[[  5 -20   5 -18  26   3   8 -56]
 [  3 -26   1 -30  19   2   9 -55]
 [ -1 -24   0 -29  17   0   7 -52]
 [  1  10   3  16   4   1   0   9]
 [ -3  11   2  14   6  -1  -6  21]
 [ -6  21  -5  24 -24  -3  -4  54]
 [  4 -25   4 -26  26   2   7 -57]
 [ -5  19  -2  23 -13  -2  -6  46]
 [ -3  13   2  19   0   0  -2  19]
 [  0 -27   2 -38  29  -1  -6 -29]
 [ -4  -4  -8  -9 -22  -3   5   8]]
->
[[  8 -56   5 -20   5 -18  26   3]
 [  9 -55   3 -26   1 -30  19   2]
 [  7 -52  -1 -24   0 -29  17   0]
 [  0   9   1  10   3  16   4   1]
 [ -6  21  -3  11   2  14   6  -1]
 [ -4  54  -6  21  -5  24 -24  -3]
 [  7 -57   4 -25   4 -26  26   2]
 [ -6  46  -5  19  -2  23 -13  -2]
 [ -2  19  -3  13   2  19   0   0]
 [ -6 -29   0 -27   2 -38  29  -1]
 [  5   8  -4  -4  -8  -9 -22  -3]]

[[ 15 -10  -1  23  -3  -1   7]
 [ 29 -18  -8  53 -10  -1  11]
 [ 13 -12  -8  22  -1  -1   4]
 [ 24 -12  -8  41  -5   0   8]]
->
[[ -1   7  15 -10  -1  23  -3]
 [ -1  11  29 -18  -8  53 -10]
 [ -1   4  13 -12  -8  22  -1]
 [  0   8  24 -12  -8  41  -5]]

[[  3  -1   6 -21 -14   4   3   4   6 -16  29   0  -9  -6 -31   7]
 [ 11   1  -7  38  -9  -5  -7  -1  15 -14 -21  25   8 -44  20  49]]
->
[[-31   7   3  -1   6 -21 -14   4   3   4   6 -16  29   0  -9  -6]
 [ 20  49  11   1  -7  38  -9  -5  -7  -1  15 -14 -21  25   8 -44]]

[[-16  28  17 -48  -3  -4 -10 -51 -41  -7 -17  42 -38  -1 -14   5]
 [-16  28  17 -46  13  -4 -10 -55 -36 -10 -17  51 -38   3 -14  -1]]
->
[[-14   5 -16  28  17 -48  -3  -4 -10 -51 -41  -7 -17  42 -38  -1]
 [-14  -1 -16  28  17 -46  13  -4 -10 -55 -36 -10 -17  51 -38   3]]

[[ 16 -13   9  -7   7 -32   0  27 -17]
 [ -9   4   8  -4  -7  10   1   6  17]
 [-37 -12   2 -11   0  -6 -17   9  18]
 [-15 -10  17  10  16 -24   6   3   1]
 [ -2  -7  -3   5   8  -9  12 -16   9]
 [ 11 -16  12  22  14 -13   4  -2  -3]
 [ -3 -24  -9  -1  -1   4 -14  55   1]
 [ -4 -12   8   3  12   7  20  -8   5]
 [  1  15   1  17   3 -42 -10 -14  17]]
->
[[ 27 -17  16 -13   9  -7   7 -32   0]
 [  6  17  -9   4   8  -4  -7  10   1]
 [  9  18 -37 -12   2 -11   0  -6 -17]
 [  3   1 -15 -10  17  10  16 -24   6]
 [-16   9  -2  -7  -3   5   8  -9  12]
 [ -2  -3  11 -16  12  22  14 -13   4]
 [ 55   1  -3 -24  -9  -1  -1   4 -14]
 [ -8   5  -4 -12   8   3  12   7  20]
 [-14  17   1  15   1  17   3 -42 -10]]

[[ 40  32 -17 -17  34  -5  39 -26  23  32  46 -25  -9 -45  35]
 [ 36  20  24  25  -3 -31   6  -4   5   4   9  31 -20  29   1]
 [ 45  18 -11 -24  18 -15  22  -5  12  -4  25  -8 -27 -19  29]]
->
[[-45  35  40  32 -17 -17  34  -5  39 -26  23  32  46 -25  -9]
 [ 29   1  36  20  24  25  -3 -31   6  -4   5   4   9  31 -20]
 [-19  29  45  18 -11 -24  18 -15  22  -5  12  -4  25  -8 -27]]
